[135  63 191 149 165 235] value 235, 191
[3378 7456 2410 5248 7845 6750 4962] value 7845, 7456
[-173 -339 -880  678  471] value 678, 471
[ -15  886 -592  240 -644] value 886, 240
[ 9 47 54 86] value 86, 54
[63 93 67 22] value 93, 67
[ 20 -20 -29   0 -20  26] value 26, 20
---
[[-.20  .32 -.05  .15]
 [-.19 -.45 -.02  .18]
 [-.29  .18  .04  .31]] gives .15, -.29

[[-.46 -.03  .02  .31]
 [ .21 -.55  .57 -.14]
 [-.41 -.17  .24  .36]] gives .31, -.41

[ .44 -.35  .03  .30] gives .30, .44

[-.05  .14  .23 -.02 -.49] gives -.49, -.05

[-.41  .17 -.27 -.14] gives -.14, -.41

[[ .01  .02 -.09  .00 -.02 -.07]
 [ .06  .43 -.05 -.56 -.07 -.14]
 [-.04  .04 -.02  .00  .07  .03]] gives -.07, -.04

[ .02  .41 -.12  .20] gives .20, .02
---
Q:
[[481 267 552 308 731 296]
 [583 326 518 662 370 489]
 [151 833 195 156 566 105]]
A: 370

Q:
[[460 535 133 370]
 [183 836 171 383]]
A: 171

Q:
[[54 59 33 31 63]
 [43 56 11 16 30]
 [61 84  4  9 43]]
A: 16

Q:
[[330 220 483 884 299]
 [295 783 690 384 283]
 [691 630 559 561 722]]
A: 384

Q:
[[-106  -63 -531 -196]
 [-432 -276 -609 -564]
 [-606  690 -260 -285]]
A: -609

Q:
[[3488 4659 2065 2810 1173 5810 4325]
 [4300 3877 2318 3351 3984 3472 5287]
 [7124 8257 4692 4760 4573 6257 5482]]
A: 3472

Q:
[[9496 3612 1335 5985 5140 7550 5572]
 [1781 3262 7233 4322 7243 7154 3250]
 [3547 6891 4982 4498 6233 4545 3358]]
A: 7154

Q:
[[ 12 123 150 194 214 168 162]
 [179 142 125 162 120 171 180]]
A: 171
---
[[ -2.80   5.54  21.42 -17.08   9.39]
 [-14.55   9.80  -5.03  -0.34   9.99]] -5.03

[[  8.0   0.5  21.1   9.7  -3.9   4.0   0.5]
 [  9.7  -9.5   9.4 -16.0  -3.8   1.0   0.2]] -3.8

[[ 0.140 -0.220 -0.122 -0.033  0.020  0.046]
 [ 0.052 -0.144 -0.138  0.027  0.109  0.217]] 0.027

[[-1.591  1.253 -2.116 -0.848  0.115]
 [ 0.661  1.030  1.001  2.064 -0.479]] 1.001

[[-10.70  11.49  -7.33 -11.11]
 [-13.69 -15.62   8.17   8.73]] -15.62

[[-0.13  0.13  0.03  0.06 -0.03 -0.19]
 [ 0.00  0.11  0.02 -0.03  0.04 -0.10]] -0.03

[[-17.53 -10.85  14.26 -19.66 -11.71]
 [  2.57   8.38 -10.16   5.08   9.75]] -10.16

[[-0.006  0.041 -0.030 -0.068  0.062 -0.008]
 [ 0.027  0.151 -0.093 -0.172  0.063 -0.013]] -0.172
---
array([[ -73.101, -201.913,   40.788,  120.832,  161.620,  -40.864],
       [ -83.874,   -7.025,  -15.322,  -18.744,  164.277,   97.195]]) -> -18.744

array([[ -2.679,  -5.805, -13.570,   2.207],
       [-14.618,  -2.510,  -1.703,  21.468],
       [-13.173,   9.202,  -8.318,  13.142]]) -> 9.202

array([ -9.79, -10.33,  10.41,   5.51,  -2.26]) -> 10.41

array([[  0.93,   0.99,   1.77, -13.26,  -4.21,  -1.46,   8.68],
       [ -0.36,   8.80,   1.98,   5.22,  14.91,  -5.47,  -5.99]]) -> 14.91

array([-1.24, -1.39,  0.99, -1.79]) -> -1.39

array([[  15.4,   15.2,   29.3,   12.2],
       [   7.0,   86.9,   44.7,  -32.5],
       [ -12.7, -116.6,   36.0,  116.3]]) -> -116.6
---
Q: [-10.8, 20.0, 1.8, 14.3, -11.5, -15.0, -18.9]
A: -18.9, -10.8
Q: [0.1, -1.0, 0.6, 1.0, -0.2, 0.9]
A: 0.9, 0.1
Q: [[101.98, -37.01, -45.72, -142.43, -144.57], [114.38, 145.15, 193.21, 116.68, 149.53]]
A: -144.57, 114.38
Q: [-0.08, 0.08, 0.19, -0.12, -0.05, 0.00]
A: 0.00, -0.08
Q: [0.050, -0.180, 0.041, 0.089, 0.167, 0.019, -0.005]
A: -0.005, 0.050
Q: [-163.153, -82.947, 65.042, -68.801, -89.004, 114.119]
A: 114.119, -163.153
---
[.14 .03 -.22 -.23 -.23]
[-.14 -.05 -.39 -.43 -.46] result: -.39

[-.24 .22 -.27 .11]
[-.35 .26 -.40 .06] result: -.40

[-.38 -.11 .33 -.23 .32]
[.40 -.22 .33 -.40 -.10] result: .33

[-.19 .08 .09 .23 -.05 -.10 -.07]
[.47 -.05 -.11 -.04 .10 .09 .29] result: -.11

[.16 .02 .11 .21 .25]
[.55 -.20 .25 .29 .30] result: .25

[.19 -.35 .03 .17 -.17]
[-.53 .06 .27 -.36 -.11] result: .27

[-.12 -.26 -.19 .15 -.04 .38 -.12]
[-.55 .03 .10 -.56 .17 -.29 -.05] result: .10
---
[[-.06, .30, .32, -.12, .51, -.39], [.24, -.01, .35, .46, .22, -.09], [.27, -.07, .11, .21, -.31, .11]] ⇒ -.09
[[-.07, .49, -.16, .44, -.22, -.32, .27], [-.09, -.35, .19, .20, -.03, -.01, .04]] ⇒ .04
[[.01, -.55, .08, .26, .33, .01, -.12], [.00, .14, .32, .11, -.18, .17, -.37]] ⇒ -.37
[[.05, -.16, .26, .46, -.11], [-.17, .06, -.22, .46, -.02]] ⇒ -.02
[[.35, .32, -.49, -.30, -.17, .14], [-.20, .25, .30, -.11, -.49, -.30]] ⇒ -.30
[[.38, -.04, -.40, -.43, -.17], [-.39, -.48, -.35, -.55, .43]] ⇒ .43
[[-.06, .15, -.46, .18, -.04], [.09, .00, .51, .36, -.53]] ⇒ -.53
[[.23, -.07, .31, -.13], [-.12, .22, .53, .10], [.42, .29, -.08, -.19]] ⇒ .10
---
[-.16 -.10 -.25 -.08 -.24 .20]
[-.41 .28 .18 .11 .07 .23]
[.02 .06 -.03 .30 -.15 .02] result: -.10

[.43 .13 .41 -.14]
[-.16 .25 -.28 .54]
[.35 -.15 .08 .45] result: .13

[.44 -.42 .45 .27]
[.27 -.23 -.23 .00]
[.41 .48 -.11 .40] result: -.42

[-.36 .01 -.15 .14]
[-.35 .06 .13 -.22]
[.25 -.46 .00 -.03] result: .01

[-.17 -.34 -.34 .22 .20 -.11]
[.42 -.32 -.29 .40 -.21 -.25]
[-.41 .45 .11 -.34 .21 -.19] result: -.34

[.03 .52 .45 .40]
[.00 .02 .01 .41]
[-.26 -.46 .43 -.20] result: .52
---
-28  -22  -26   -5  -22   40
 -2  -35    1   -6  -18  -37
Out: 40, 1

20  50  61  29  47
23  96  38  10  48
Out: 96, 61

59  45  71  80  47  42
77  36  44  17  37  59
72  64  71  73  62  70
Out: 80, 77

5196  8455  1250  6832  4893  8213  2065 Out: 8455, 8213

3  7  1  3  3  5  2 Out: 7, 5

-49   20   32    5 Out: 32, 20
---
array([ 132.391, -176.271,  -53.585, -136.744,  -56.840,   16.883,
         63.029]) yields 63.029, 132.391

array([[-0.057,  0.014, -0.023,  0.181, -0.100, -0.088],
       [-0.129,  0.112, -0.057,  0.139, -0.140, -0.078],
       [-0.118,  0.074, -0.044,  0.225, -0.147, -0.149]]) yields -0.088, -0.118

array([[ -48.8,   58.8,   32.5,   30.3,  -16.1, -195.8],
       [  14.8,   31.8,   -4.8,  224.2,  -49.6,   16.2],
       [-157.4,  -25.2,   30.0,   27.8,   29.7,  -60.0]]) yields -195.8, -157.4

array([[  46.691,   60.484, -108.572,  -18.063,   92.469],
       [ -91.743,   46.772, -204.911,  -35.884, -117.523],
       [ 150.979,    7.889,  -41.120,   -3.189,  -81.619]]) yields 92.469, 150.979

array([  2.49,  -3.59,  -9.08,  11.79,   1.19, -18.48,   1.39]) yields 1.39, 2.49

array([[ 0.045,  0.109, -0.017,  0.042],
       [-0.180, -0.051, -0.026, -0.043]]) yields 0.042, -0.180

array([[-0.466, -1.233, -1.901,  0.545, -0.130,  1.475],
       [-1.831, -0.848, -1.988,  0.628, -0.343,  2.158]]) yields 1.475, -1.831

array([-0.051,  1.434, -1.696, -0.437,  0.176]) yields 0.176, -0.051

array([  7.5, -17.2,   3.4,  17.4, -10.0,  12.6]) yields 12.6, 7.5

array([ -49.9,   18.4,   -3.3,  165.1, -125.7]) yields -125.7, -49.9
